In the data rows, the value 128 means zero.
Here are some points:
[133 174 130 130 139 135 136 117 132 123 150 151 212 146 159 155]
[128 130 119 176 185  91  93  91 131 125 114 139 132 111 161 128]
[186  62 162  35 103 142 107 174 121 163  95 101 130 216  90  99]
[ 94 181  95 184 180 110 158  89 192  91 160 171 151 105 165 179]
[122  94 104 129 103 110 141  98 112 139 135 162 137 112 132 110]
[ 90 228 104 164 191 109 116  42 255  93 143 195 124  28 188 150]
[103  98 144 142 138 111 122 145 145 105 120 120 181  78 124 122]
[144 178 146 111 134 107  96 132 100 149  74  95 100 173 101 131]
[108 141 144 128 145 139 112 122 171 110 128 139 142  53 155 143]
[ 98 114 126 123 139 135 123 105 147 131 121 142 147  81 122 141]
[ 88 140 109 146 140 140 124 158 144 125 122 107 131 137 163  96]
[119 126 137 149 126 139  99 144 134 132 142  93 116  86 143 166]
[202  70 164  90 119 139 149 125  99 158 124 123  88 166 114 170]
[147 140 115 143 112 122  75 130  88 178 137 182 104 119 127 107]
[134 136 127 139 178 138 147 101 173 156 118  45 165  79 139 172]
[138 158 133 115 136 131 107 159 229 111 115 122  90  89 130 112]
[143 114 166 105  98 148 128 119  79 169 124 119  80 184  98 144]
[176 139 130 125 108 147 126 124 136 117 156 111  96 120 117 151]
[146 150 130 137 129 151 140 136 114 132 147 114 111 139 137 104]
[123 201 159 180 177 109 116 104 155  55 139 144 179  49 177 149]
[116 143 120 139 186 108 211 123 148 115 131 130  75 112 166 112]
[113 174  83 164 181  86  88  85 153  86 171 154  91  56 187 171]
[139 110 150 108  90 108 107 136 113 137 129 129 119 124  81 212]
[110 150 139 154 126 118 101 138 122 130 152 154 129  82 165  87]
[128 120  70 156 119 126 127  55 166 162 113 132 159 148 144 126]
[105 187  80 158 141 155 134 116 125 149 138 175 139  85 155  94]
[120 186 120 208 150  81 110 136 164  86 159 149 147  44 156 115]
[ 85 128 114 165 176  88 142 135 135 104 196 132  94  72 176 151]
[110 150 118 129 145 106 108 139 130 139 126 133 119  87 234  82]
[170 112 126 129 135 119 145 127  92 141 135 132 130 159 127 120]
[118 172 115 154 148 135 148 108 147 116 131 111 117  60 151 112]
[115 167  78 181 176  81  96 112 119 104 167 166  44  83 169 139]
[ 98  95 135 163 101 145 106  91 153 158 141 126 165 145 112 152]
[223  46 201  75  32 111 134 237  23 133  58 125 114 255  81  57]
[126  91 121 156 127 141 141 122 106 101 124 155 153 116 118 133]
[124 123 158 123 116 137  98  91 136  99 137  89 140 101 114 125]
[140 196 109 132 143 116 120 116 168 136 113 144  95  72 145 134]
[146 106 149 132 110 151 142 106  64 176 115 122 121 172  92 125]
[ 83 125 109 149 150 148 127 131 111  91 116 114 104  86 140 108]
[125 134 111 123 148 143 124 151 137 132 135 112 125 107 118  57]
[126  89 132 129 153 146 115 162  88 107 126 129 143  83 140 103]
[ 83 114 103 164 143 130 140 189 118 143 141 100 174 120 152 125]
[126 108 141 120 123 143 146 117 118 131 150 118 155 133 106 125]
[142  95 145 132 111 135 134 141  89 126 137 116 113 142 113 137]
[ 96 104 129 191 133  87 125 107 148 126 100 123 190 124 146  77]
[135 138 107 129 138 117 106 122 134 125 109 143 148 133 113 100]
[124 107 125 114 139 137 153 143 144 175 113 147 141 160 155 127]
[134 127 123 110 147 138 105 140 101 137 124 126 113 133 117 123]
[108 115 124 141 119 112 146 103 136 114 139 112 146  93 125 175]
[125 134 115 153 135 144 126 110 132 157 124 124 156 252 137 128]
[130 135  89 120 179 121 124 123 134 114 152 135 154 123 142 158]
[139 137 139 132 115 194 105 123 112 163 123 141 127 163 150 140]
[134 123 151 115 104 127 126 135  69 112 147 104 113 172 116 137]
[116  97 151 100 128 110 142 138 100 146  86 124 147 242  88 126]
[123 111 103  90 119 116 127 112  84 104  87 115 120 203 157 108]
Here are 22 more points, each followed by its number:
[117 119 131 112 133 139 145  99 173 132 118 121 164 145 122 177] 0
[122 130 116 131 158 145 114 116 152 105 166 139 119  92 158 130] 1
[134  92 145 131  81 130 146 160  57 128  46 119 115 155 134  84] 2
[122 144 120 136 158 149 214  99 106 120 130  70 126 148 113 123] 3
[116 122 117 140 121 109 134 126 108 146 119 131  85  68 144  53] 4
[197  27 196  65  46 128 187 222   3 152  63 107 102 183  35  34] 5
[ 93 178 143 128 133 162 133 107 174 105 146 189 186 129 126 163] 6
[113 160 120 153 147  90 109 109 123  71 155 148 145  86 136 125] 7
[223 127 116 125 192 127 112 110 149 148 117  92 141 110 140 145] 8
[141 126 149 148 144 139 145  96 150 111 140 132 156 125 124 175] 9
[151  99 132  89 117 150 163 127  84 146 131  97 153 136 146 147] 10
[154 110 163 100 123 148 115 194 135 117 125  68 138 143 122 137] 11
[123 113 125 101 137 147 121 111 156 155 128 107 155 136 138 156] 12
[ 85 211  79 195 188 105 112  97 164  93 144 135 113  32 181 136] 13
[123  98 115 147 118  88 126 162 101 105 140 117 123  90 154  79] 14
[163 143 101 130 114 137 179 129 202 158 112 141 131 139 155 176] 15
[ 85 166 110 146 174 135 105  37 197  83 168 156 138  13 172 193] 16
[159 106 121 122  62 121 118 169  52 110  97  97  86 161  91 106] 17
[129 189 123 116 120 122 109 130 110 106 163 126 151 116 125 114] 18
[162 109 177 125  84 138 129 143  55 112 146 138 166 145 104 107] 19
[131 113 105 147 138 150 104 167  94 148 127  91 158 130 125  68] 20
[108 143 150 113 160 135  87  86 199 127 140 116 139 148 127 190] 21
Which of these numbered points is nearest to each point below, looking only along the 7 directions in which the first points spread most? Its number follows each.
[108 165 120  83 164 116 133 168 167 161 119 149  97 117 108 111] > 8
[ 95 117 137 137 158 135  87  99 236 145 137 116 156  89 108 194] > 21
[ 92 133 111 165 200 109 118 104 153 112 120 108 113  83 164 126] > 1
[118 162 134 139 148 121 143 151 151 158 113 140 126  92 175  69] > 4
[120 175 124 164 148 129 116 108 126 115 147 110 108  75 207 123] > 1
[ 99  93 154 124 122 117 152 193  65 104 112 101 130 171 107 117] > 2
[ 90  87 133  59  52 100 161 210  60 143  79 149 151 219  74 116] > 2
[114 129 140 102 137 151 139  75 155 122 152 149 103 112  64 208] > 21
[151   4 190  71  31 132 142 249   9 157  77 110 106 237  46  91] > 5
[119 150 138 126 114 159 146 135 133 142 150  71 172 114 108 114] > 12
[132 116 120 124 144 110 117 135 152 123 150 154 150 115 120 172] > 9
Now 22 new points, numbered from 0 again:
[130 122 115 123 126 118  93 170 145 115 128 139 145 117 101 136] 0
[152 116  85 182  85 113 106 129 120 138 102  97  36 149 120 109] 1
[188  76 166  96  39 139 126 191  22 147  82 125 106 255  60  58] 2
[133 138  61 127 117 107 141 125 144 124 137 129 117 139 114 124] 3
[126 105 129 172 129 159 144  82 165 157  96 117 157 147 110 131] 4
[128 142 101 133 131 163 118  68 133 125 154 144 121 127 123 100] 5
[ 92 134 117 151 148 134 136 129 124 133  92 154 133 115 112 133] 6
[129 154  79 164 155 117 146 141 158  71 122 127 147 137 139 153] 7
[143 116 108  99 132 101 124  88  82 101 149 129   5  81 133 117] 8
[ 80 166 113 191 158  93 149 116 253 112 179 185 113  80 186 104] 9
[126  99 153 101 124 186 121 141 154 146 125 150 128 179 108  64] 10
[169 134  91 106 120 139 145 110 139 255 118 153 126 112 121 125] 11
[127 103 125 110 115 171 114 108 155 138 164 126 174 119  89 189] 12
[170  46 116 131 123 120 114 174 100 144 113 123 120 188  77  96] 13
[145 134 148 120 124 123 115 156  93 123 109 124  81 134 117 107] 14
[169 136 120 103 140 107 160 199 112 142 110 127  99 112 114 133] 15
[141 136 164 132 171 126   2 146 119 140 150 114 172 200 108 150] 16
[106  61 171 107  92 148 164 173 173 143 121 100  86 166  97 104] 17
[128 166 103 152 135 167 151  97 155 109 135  96 117  65 143  63] 18
[ 96 168 135 162 140 108 135 105 145 124 135 130 146 124 167 169] 19
[131 133 111  90 138 102 118 141 165 151 146 144 137 127 143 147] 20
[146 174 121 124 140 151 130 109 140  87 110 144 131 115 172 110] 21
Which of these numbered points is nearest to each point below, looking only along the 7 directions in which the first points spread most? Its number follows each.
[140 134 142 154 138 125 114 132 132 113  91  71  25 126 116 110] > 15
[190  60 172  78  37 148  96 211   2 176  63 100  78 252  73  71] > 2
[172  54 149 119  16 153 145 213   0 160  87 113 116 234  55  58] > 2
[187 110 153 135 119 135 105 109 127 145 147 129 190 184 109 127] > 16
[141 142 103 123 136 139 123 125 137 165 127 135 151 152 141 137] > 3
[120 114 100  81 110 118 160 120 138 195 127 168 115 150 169 151] > 3
[148 148 136 101 117  71 114 135  87  70 134 123 105 161  75 103] > 14
[117 164  86 125  85 119 138 101 136 146 159 111 155 126 118 147] > 5
[120 146 125 115 142 106  56 127 134  95 159 127  93 115 149 144] > 21
[128 128 195  88  71 143 159  99 112 156 104 148 132 175 110 164] > 16
[131 155 144 140 142 119 146  97 155 102 157 140 120 106 152 139] > 19
